One vector is turned by the same rotation once a step. Each row is the vector after some number of steps, and that number follows the row.
The counts run from 0 to 366.
-14.4 -5.2 -37.4 5.3 -42.0 -13.1 -20.1 -19.2 -22.2 2.2 -26.3 11.6 26.7
 9.1 -6.0 28.0 0.0 -17.9 2.8 -16.5 -4.6 -1.4 8.2 -7.5 0.5 -9.8 -15.6
 -2.8 -1.2 -23.8 -4.6 -9.4 8.9 -30.6 7.4 -6.0 -1.4 -4.8 -14.4 -15.1 0.1
 -3.4 | 46
-20.7 14.5 -25.4 -0.1 -24.0 0.1 -16.6 -11.0 -7.7 -17.1 -9.2 -12.2 8.5
 4.1 16.4 17.3 4.2 5.5 29.7 -12.4 24.1 10.1 36.7 -28.1 -12.4 -9.8 -2.6
 -7.6 26.9 -9.4 17.1 3.9 7.8 -32.4 -5.3 0.7 9.3 -28.1 0.9 -22.5 -2.3
 -10.9 | 251
-18.6 22.7 -10.6 4.7 -10.5 8.7 -16.5 -30.6 1.5 8.5 7.5 -8.0 15.6 -16.7
 25.7 26.1 8.2 11.6 3.6 -14.9 -1.3 12.8 43.2 -15.4 1.0 12.7 2.6 -6.3 8.9
 -19.9 33.2 4.9 14.6 -22.5 7.7 1.8 6.3 -31.9 11.7 -14.2 -13.7 -12.6 | 180
1.5 -5.1 -18.1 12.2 -34.1 0.7 -12.9 -15.9 -17.7 20.1 -18.9 10.0 13.7
 -2.5 4.7 52.0 -6.5 -3.8 4.9 -22.9 0.2 5.6 15.4 -32.3 -16.3 -8.3 -4.5
 -16.3 11.0 -12.3 2.7 5.0 7.5 -22.1 16.5 -9.3 -0.6 3.5 -21.9 -18.0 -20.9
 -8.7 | 51
-13.4 5.6 -37.4 14.4 -20.8 -15.6 -17.6 -23.7 -15.8 2.1 -20.7 6.9 44.4
 -4.4 -2.1 27.4 6.2 -13.4 -7.0 -22.8 -16.5 1.7 12.9 -19.7 2.4 -3.1 -10.8
 7.5 -4.1 -15.8 4.1 -12.7 13.9 -9.8 28.7 -3.0 -4.9 -5.3 -21.7 19.3 3.2
 -21.5 | 312
-27.6 -0.8 -13.0 -6.2 -26.3 -0.4 -43.4 -12.6 4.2 0.3 -5.6 19.5 26.4
 -15.4 17.8 19.7 6.4 -16.0 7.2 -14.6 -4.2 9.6 16.5 14.8 1.1 -0.4 -4.1
 -10.5 -5.4 -17.9 27.5 -11.4 1.8 -6.4 4.5 -14.1 0.2 -41.2 14.7 -16.2
 -1.9 -21.8 | 258
-10.9 -0.9 -15.5 -5.8 -29.7 2.6 -31.3 -7.9 8.8 -16.4 -26.0 2.5 12.1 4.8
 21.1 34.3 2.5 9.4 16.9 -6.5 11.4 -13.2 26.2 5.2 -5.6 -4.5 -13.8 4.3 9.0
 -25.3 6.2 -8.5 3.1 -20.5 -5.6 -18.7 4.3 -36.7 -7.7 -23.1 -6.5 -7.4 | 256
-21.7 -1.5 -30.6 18.0 -21.2 -17.1 -27.7 -19.3 0.4 -7.7 -5.1 9.5 27.1 2.2
 5.1 32.4 -1.7 -21.6 10.2 -16.3 -14.8 -0.4 23.6 11.2 7.2 1.4 -0.9 -9.9
 -1.7 -51.3 14.9 -8.3 -4.9 -12.6 -4.8 -26.0 0.4 -13.6 2.2 -11.9 7.9 2.3 | 116
-23.8 10.3 1.3 3.5 -21.8 -6.5 -33.4 -22.3 5.6 -5.9 -5.6 11.5 34.5 -7.3
 2.6 24.7 8.8 1.4 -3.3 -12.8 -19.4 9.2 27.4 -6.7 1.6 4.3 -7.7 4.8 6.1
 -20.3 37.1 -1.1 10.2 -3.7 1.4 -8.1 0.6 -33.7 5.2 -19.7 -9.7 -20.6 | 28
-20.6 6.1 -20.9 1.4 1.6 6.5 -13.1 -35.2 4.4 15.9 0.7 -3.5 22.1 -17.6
 40.2 7.3 11.9 1.5 3.7 -7.2 -0.8 16.1 35.0 -2.6 -1.9 2.2 -1.9 -7.1 -7.3
 -8.0 13.3 -10.4 18.6 -10.4 35.1 -1.7 14.8 -27.6 9.1 6.2 -7.6 -26.9 | 107
-29.4 0.1 -18.5 5.8 -1.1 -0.2 -15.1 -20.8 4.5 5.1 7.0 5.7 22.8 -12.5
 33.6 13.5 4.4 -8.7 18.6 -6.5 5.0 18.6 35.9 1.4 -13.5 -5.0 -6.0 -20.8
 1.8 -7.8 25.7 -4.7 1.7 0.2 28.0 -15.3 16.2 -31.4 17.2 -3.5 -4.3 -33.1 | 106
-11.1 1.3 -28.2 -8.7 -21.5 2.8 -15.5 -2.2 -7.9 17.5 2.9 0.4 6.3 -8.6
 30.4 38.0 -5.4 -12.2 8.7 -23.3 2.6 37.8 31.8 -13.5 -22.7 -4.6 6.2 -7.6
 15.3 -11.0 22.7 1.3 15.8 14.6 19.8 -5.3 0.6 -3.8 2.8 14.9 -4.1 -21.9 | 54
-39.8 -3.0 -21.5 17.1 -14.2 -11.5 -20.8 -6.1 10.7 -2.4 -25.0 5.4 27.8
 0.1 18.4 23.5 7.4 -28.9 10.6 -14.0 -8.1 7.0 21.9 16.3 -9.9 -1.1 4.0
 -4.7 -9.5 -29.4 13.1 -19.1 -6.0 -2.4 13.0 -30.2 10.4 -18.5 -7.5 11.5
 8.2 -16.0 | 189
-14.3 -1.0 -52.3 7.4 -16.9 -8.9 -16.2 -25.9 -13.2 -13.9 -11.4 -6.3 16.8
 15.1 1.2 16.8 -1.0 -17.0 19.0 -11.7 4.0 -1.7 39.7 -12.0 -5.2 -16.6 -3.8
 -4.1 2.7 -33.4 -1.7 3.0 12.8 -30.2 1.3 -3.0 9.5 -11.0 3.4 -5.9 1.0 3.8 | 5
3.2 -10.0 -37.8 -1.2 -28.4 -13.5 -31.9 -16.1 -12.5 -18.7 -24.5 10.3 27.8
 -2.0 -11.1 29.8 0.2 -12.2 10.5 -21.6 -8.8 -5.7 7.2 -10.7 -5.4 -17.9
 -18.8 2.3 -2.1 -11.8 -4.9 -8.8 9.6 -5.6 28.9 -9.5 -8.6 -4.1 -20.1 6.5
 -0.8 -24.3 | 276
-19.5 2.3 -5.9 30.7 -21.9 -2.7 -16.3 -11.3 8.4 5.2 -29.4 13.3 12.1 1.2
 8.9 26.1 4.7 -5.2 12.6 -16.9 21.5 11.0 20.6 -29.8 -20.6 -5.4 -11.5
 -19.7 -4.1 -8.1 22.7 -6.6 -2.1 -27.9 25.9 -8.6 16.0 -20.8 -6.3 -14.9
 -5.5 -10.9 | 334
0.8 2.8 -27.1 21.1 -20.6 3.0 -3.9 -18.3 -11.1 -2.2 -20.3 -17.4 7.3 7.2
 9.2 40.8 -0.1 -8.2 5.2 -22.1 1.2 9.0 33.5 -30.7 -19.6 -1.1 0.9 14.5 6.2
 -20.1 -2.5 4.3 21.2 -20.7 25.8 3.2 8.1 11.2 -26.6 10.8 -11.0 -2.2 | 161
-2.6 5.0 -6.6 8.0 -9.6 2.5 -28.2 -31.4 17.3 0.2 -10.6 -16.1 4.2 -16.8
 22.3 39.6 2.1 5.4 7.1 -2.9 9.3 12.4 42.6 -13.5 -10.3 14.1 -5.8 0.9 -9.4
 -10.7 17.7 -5.8 8.8 -15.3 51.4 7.6 -1.3 -15.5 -3.1 -7.8 -13.6 2.1 | 338
-14.1 -4.8 -14.0 27.3 -10.9 -2.2 -21.0 -30.5 6.0 21.1 -4.9 16.3 14.3
 -15.6 10.0 35.6 7.6 -17.1 -0.5 -18.6 -7.5 9.0 28.0 -19.1 -8.2 3.9 5.7
 -14.2 -23.4 -18.9 34.2 -5.4 13.0 -10.1 34.7 -9.4 8.9 -16.2 14.0 0.5
 -12.9 -18.6 | 264
-25.3 0.9 -6.7 23.0 -1.7 -2.1 -5.6 -28.0 11.1 5.5 -0.6 9.9 27.0 -10.6
 16.5 22.1 3.4 5.2 14.0 -0.8 -13.7 9.3 37.7 -12.6 -4.4 -4.3 -0.3 -23.8
 4.2 -23.1 33.5 4.7 -5.2 -11.8 5.9 -22.6 23.9 -25.5 4.5 -18.7 -12.2
 -26.6 | 69
-17.3 -7.6 -10.1 20.8 -1.5 -1.0 -6.5 -14.1 18.8 -6.5 -20.7 12.0 24.5
 -5.7 26.0 37.2 -3.4 8.8 8.4 -3.8 -15.3 7.3 40.4 -7.2 -7.5 -0.4 -12.7
 -12.9 10.7 -33.1 18.2 -11.0 -13.4 7.7 14.7 -33.6 12.1 -26.7 -7.4 -12.0
 -4.0 -20.4 | 32
9.4 11.3 -28.3 -9.2 -26.3 7.5 -21.3 -31.7 -15.4 6.2 1.3 -2.6 9.1 -7.9
 19.1 35.7 0.0 16.6 10.5 -18.7 16.1 3.2 29.4 -32.9 -6.9 -3.3 -11.2 -5.7
 20.7 -6.6 10.8 10.2 20.7 -26.5 14.4 10.7 -0.4 -14.0 6.0 -16.6 -17.2
 -5.1 | 286
2.3 2.2 -31.5 -2.2 -33.4 -9.3 -28.9 -6.3 -7.8 -25.3 -20.8 0.4 26.9 9.9
 -12.3 43.1 -6.3 -7.6 11.6 -16.4 -18.6 4.3 17.8 -21.9 -8.7 -21.9 -12.3
 0.1 28.6 -22.7 10.1 6.7 1.3 -9.0 -5.1 -16.5 -6.7 -9.8 -10.2 -13.3 -5.6
 -13.3 | 204
-15.6 16.5 -4.6 9.8 -26.7 -1.9 -40.2 -27.7 9.4 6.3 -6.3 16.0 26.5 -12.2
 3.6 32.4 12.3 -10.7 -1.3 -22.8 -1.8 -5.7 17.8 -0.5 8.6 11.7 -0.7 -4.4
 -8.2 -26.6 29.4 -9.2 10.8 -14.7 2.9 -7.2 -5.4 -37.9 10.0 -14.6 -5.3
 -17.0 | 222
-11.5 -10.2 -27.4 9.7 -11.2 -9.3 -24.2 -17.6 -0.1 -28.0 -15.6 12.4 35.9
 -0.6 -9.2 27.6 2.7 -20.2 7.6 -11.8 -27.5 -3.3 25.7 -3.2 2.5 -17.2 -10.8
 -3.3 -0.3 -32.3 14.5 4.7 5.6 -3.2 5.6 -24.4 12.8 -18.8 3.1 0.6 -7.1
 -23.4 | 346
-25.7 6.0 -20.7 15.1 -2.5 0.9 -17.4 -27.8 5.6 3.6 -4.2 -22.2 12.8 -10.5
 10.2 35.3 -0.4 -11.6 13.8 -17.3 -20.0 11.0 44.2 -2.7 -2.1 10.3 19.4 2.4
 -3.8 -21.0 18.0 10.5 17.9 -14.5 30.3 -8.0 10.7 7.5 -4.9 10.9 -19.4
 -11.2 | 232
-9.7 19.2 -16.4 7.6 -18.1 1.1 -24.2 -38.3 2.6 4.3 -1.9 -5.7 14.8 -5.5
 14.8 17.7 10.8 5.1 4.1 -11.0 21.7 -1.7 30.1 -28.2 -0.8 5.4 -5.0 -2.9
 -2.3 -11.8 28.6 -3.6 24.5 -27.0 17.8 9.4 5.3 -37.9 16.1 -8.7 -10.0
 -11.2 | 181
-12.8 -8.7 -1.8 15.5 -24.4 -1.7 -27.3 -16.0 14.3 5.0 -31.3 8.1 13.6
 -13.3 21.4 43.0 -3.5 5.1 7.6 -4.8 9.1 2.6 23.7 -7.3 -9.4 3.0 -16.0 -5.0
 -1.7 -11.5 6.0 -18.3 -5.5 -20.8 32.9 -15.1 6.6 -16.9 -22.8 -23.6 -12.7
 -8.0 | 297
-15.5 -15.8 -38.3 22.7 5.2 -3.1 -5.4 -26.8 2.0 -8.0 -15.2 2.9 16.0 -1.2
 10.3 17.1 -1.3 -13.5 25.9 -2.7 -4.0 -3.5 33.1 -12.7 -14.1 -20.9 -1.5
 -23.9 -3.2 -16.6 6.9 0.9 6.6 -13.6 25.6 -22.0 30.7 -8.6 12.8 -0.1 -12.7
 -29.4 | 0
-11.4 0.0 -21.7 11.3 -7.0 -5.0 -13.7 -29.2 9.8 -7.1 3.8 -14.4 8.0 -2.9
 9.6 32.7 -6.0 -9.7 15.4 -11.1 -13.7 21.8 52.8 0.5 -7.8 7.2 10.9 -6.4
 4.1 -40.4 27.0 8.8 7.2 -5.5 18.5 -12.4 12.7 2.3 7.0 -1.5 -7.3 9.0 | 268
-20.0 -4.5 -24.4 -9.2 -16.8 -4.8 -14.1 -22.0 -15.6 11.4 -5.0 5.3 42.1
 -18.0 21.7 40.5 -1.8 1.5 12.1 -14.1 -39.7 22.9 21.9 4.1 -1.3 -1.6 -3.1
 -10.4 21.5 -14.1 3.3 0.0 2.7 -2.3 11.4 -15.8 -5.5 3.4 -20.0 -3.4 -9.3
 -23.7 | 279
-8.4 18.1 -14.6 1.6 -36.6 -7.5 -25.7 -14.5 1.0 -13.1 -25.3 2.7 30.5 0.9
 4.2 25.7 6.3 10.0 -2.8 -10.2 3.1 10.2 15.9 -19.5 -6.5 0.6 -24.3 9.1
 21.0 -10.1 22.0 -8.3 3.5 -16.3 4.7 7.8 -8.4 -28.2 -19.4 -15.6 -4.6
 -10.0 | 98
-32.0 14.7 -24.4 -19.1 -31.6 -1.8 -33.4 -6.6 -10.4 -3.3 -3.5 -9.4 20.8
 -1.1 14.2 31.2 -2.0 -0.5 17.7 -17.4 -7.6 15.8 24.3 8.2 -4.3 -4.6 -0.5
 -1.4 32.5 -22.7 7.6 0.0 3.5 -14.8 -23.5 -11.5 -4.4 -23.9 -9.0 -13.8
 -0.2 -16.0 | 362
-21.9 20.9 -28.3 -3.6 -16.6 2.1 -26.1 -6.8 1.0 -10.2 3.3 -12.8 11.4 2.3
 19.0 10.5 8.2 -5.4 26.9 -16.6 14.9 10.2 35.3 -7.8 -9.0 -12.7 -0.2 -5.6
 22.5 -11.2 29.0 4.5 17.3 -21.0 -7.4 -5.1 13.7 -35.2 11.0 -1.5 -0.8
 -21.6 | 252
-19.5 15.8 -16.0 0.7 -14.4 -7.8 -37.5 -20.0 0.5 -6.5 -3.9 -5.7 25.7
 -10.3 -1.4 42.2 3.8 -16.4 12.1 -23.2 -20.0 -8.9 26.3 10.1 10.0 10.5 8.6
 4.8 4.0 -36.1 9.6 1.6 8.7 -11.7 -2.2 -22.8 -3.3 -9.2 -8.8 2.7 -6.4 -9.5 | 80
